In the rows, zero is written as 128.
A single turn carries every row of the set below to another of its rows. Some are shown first; where does it send the rows asked next?
kide: [125 115 148 176 129 147 115 115 126 140 158 130 144 122 135  98 131 135
 133 169 143 109 112 124 107 121  92 156 189]
Mem: [ 95 120 133 136  96 118 101  96 113  93 148 159 147  98 133 130 131  79
 111 150 116 121 169 116 115 110 110 139 111]
tulot: [133 135 172 146 116 113 101 130 134 138 177 167 110 112 155 137 139  98
 136 171  93 134 183 136 132 153  97 127 120]
nover: [132 161  93 124 121 122 151 122 135 139  88 147 121 137 117 115  90 150
 101 103 128 104 130  97 123 139 115 145 156]
vapa: [113 139 111 114 148 118 128 166 143 133 136 178 104 141 169 123 112 133
 117 123 129 137 124 148 143 102  86 126 163]
raluf: [143 149  91 108 139 126 138 139 135 157 119 146 126 136 142  99 113 137
 118  83 116 134 108 105  99  99 106 155 139]
Ruro: [114 163 140 134 123 172 170 109 108 186  83 100 145 141 112 102 129 113
 141 132 114 162 156 115 113 131 120 130 114]
viru: [128 176 110 105 112 129 136 119 123 148 171 177  88 127 123 134 127 148
 142  90 133 152 151 128 128  94 110 127 141]
vizo: [112 129 135 143 103 132 141 103 122 160  56 134 143 122 136 110 134  85
 144 140 112 159 122 149 106 163 105 146 122]
mufi: [122 151 139 114 135 105 127 102 109 120 130 152  97 117 142 117 112 143
 104 111  87 140 137  98 164 131 137 155 177]
pes: [146 163 159 164 115 159 114  91 130 147 118 105 150 144 129 120 130 127
 161 127 131 176 161  91 136  99 141 100 113]
tig: [118 108 136 128 120 133 135  98 144 137  90 138 136 104 129 146 125 110
 123 207 144 151  92 135 127 129 114 133 126]
bozav: [128 132 126 128  95 161 144 113 141 165 111 103 122 149 162 158 123 137
 160 181 149 166 128 114 129 118 130 103 102]
Pimir: [ 92 131 158 111 115 123 132 135 125 137 169 128 124 118 142 124 144 136
  89 160 139 127 206 134 124 101 131 128  98]
bop: [104 104 164 137 112  99 114 123 127 142 175 152 118 130 162 140 152 112
  91 150 113 140 169 135 125 140 127 128  84]
kiga: [153 145 113 100 118 128 121 128 111 156 107 139 119 134 132 127 111 146
 126  76  91 132  99 102 133 153 123 130 141]
gur: [117 128 166 132 144 120 133 166 117 163 158 111 117 140 130 164 113 140
 153 171 116 149 185 113 137 142 138 110 117]
Zoko: [118 162 174 123 115 136 118 134 123 131 162 137 119 100 134 127 128 126
 123 183 112 112 217 123 143 130 112 124 137]
Nanip: [108 122 123 134 101 158 166 127 108 185  70 116 130 139 132 119 148 107
 137 135 126 165 131 146 100 136 121 126 102]
Lavu: [105  94 132 128 124 131 122 138 101 124 126 155  94 120 133 153 136 120
 138 194 136 112 176 136 120 118 144 151 115]
Fike: [114 170 121 110  97 106 147 127 141 147 133 165 134 167 139 151 115 144
 105 121 101 105 128 116 154 135 155 116 148]
tuge: [115 139 136 127  93 147 107 103 126 142 183  96 142 164 128 122 143 170
 157 132 160 146 120 141 113 144 124 132 124]
gel: [116 142 166 152 101 159  96 104 100 128 161  98 155 113 130 109 147 169
 136 121 138 132 128 104 118 118 116 153 162]
loto: [108 149 162 136 118 109 113 129 138 134 188 121 163 119 130 134 109  92
 138 128  99 162 179 102 122 120  97 102 112]
rez: [136 140 161 167 144 138 103  85 132 122 102 149 157  92  99 108 134 101
 131 148 139 169 124 119 127 100 105 127 132]
kude: [158 150  94  98 120 134 134 132 146 144 109 147  95 145 110 117  96 140
 150  97 122 127 126 143 118 143 105 130 159]
bipe: [112 117 129 161 108 134 126 104 128 151 163 129 142 167 131 129 121 149
 131 177 160 109 103 131 126 177 107 126 146]
livi: [117 169 145 144 130 154 142  97 117 165  75 127 148 117 118  95 119  90
 157 131 118 166 151 128 111 145  77 142 128]

Mem goes to Lavu
mufi goes to vapa
And these:
Pimir goes to Zoko
gel goes to kide
pes goes to rez
Ruro goes to livi
kiga goes to raluf

A single turn carries every row of the set below to another of its rows. Some are shown first; where does it send the rows asked next?
fomal: [165 131  82  89 123  98 129 109 162 139 107 113  83 100 129 138 134 133
  55]
Pezu: [150 116  99 103 148 120 137 121 159 144  96 142 112  89 142 148  87 172
  37]
mukur: [147 114  98  83 122 100 142 108 161 117  88 116  81 107 115 144 123 126
  28]
Zilo: [143 149  84 119 100  73 145 106 152 141 113 116 130  99 114 138 137 154
  98]
geduz: [157 158 100 118 104  78 135 101 146 141 106 115 132  94 120 138 129 155
  94]
pode: [166  83 107 138 144 133 143 140 140  57 107 117 103 129  57 122  79 127
  91]
Dar: [128  84  91 153 141  91 184 145 135  84  71 157 125 125  99 126 109 145
 123]
sofil: [136  91 102 153 124  86 176 131 142  75  73 165 118 106 125 131 123 146
 131]
vurav: [184 108  89 129 155 139 175 129 137  60  97  98  73 132 116 132 117 126
  85]
Mopuv: [144 115  90 100 143 126 143 128 157 133 108 138 105  99 147 158  87 165
  34]
Nutut: [133 139 104 128 130  96 147 116 145 140 106 138 156  94 138 149  94 190
  77]
gez: [165 122 117 121 164 132  90 142 139  97 103 126 124 104  85  89  76 153
  96]
lene: [166  92 112 141 151 115 127 131 132  42 120 110 110 140  83 118 102 121
 102]
gok: [174 135  95  93 121 102 124 105 160 146  96 119  88  88 124 137 122 137
  55]
Zeriv: [179 113  92 106 149 149 190 125 150  72  81 100  72 124 119 123 108 151
  87]
kive: [143  70 103 133 157 114 147 144 143  71  92 131 120 134  55 105  82 141
 101]
sog: [159  99  84 155 152  89 165 120 142  65  96 117 102 127 117 113 154 128
 122]
mirug: [152  93  96 127 144 142 195 154 130  78  71 138  96 131  97 144  72 142
  87]
sez: [144  78 107 136 165  95 131 135 135  56 106 124 128 147  80 101 106 136
 111]
diti: [121 133  93 129 119 100 158 126 147 136 114 140 152  98 132 159  91 186
  77]
kar: [111 132 103 142 116  88 167 108 150 106 112 120 158 102 118 154 112 182
  69]
Dizuf: [173 105  87 152 139 107 171 109 159  66  97 112  88 101 124 114 155 142
 116]
sagod: [164 123 119 134 147 117  85 138 137  96 106 134 127  95  80  93  86 143
 109]
dap: [142 100 108 107 134 127 194 148 132  81  57 153 103 129 120 139  76 155
 101]
lazok: [170 120 113 129 158 126  85 136 144  98 106 126 118  95  80  87  88 145
  99]
veze: [141 147  97 110  96  76 155  95 152 114 102  93 119 109  97 138 143 140
  75]
puged: [118  98 103 115 141 112 153 120 159 108  96 143 121 100 136 160  93 167
  23]
dek: [159 125 122 126 153 123  89 144 133  95 103 136 133 104  85  95  73 150
 106]

dek goes to gez
Zilo goes to diti
pode goes to lene
And these:
sofil goes to dap
veze goes to kar
Dar goes to mirug
Pezu goes to gok

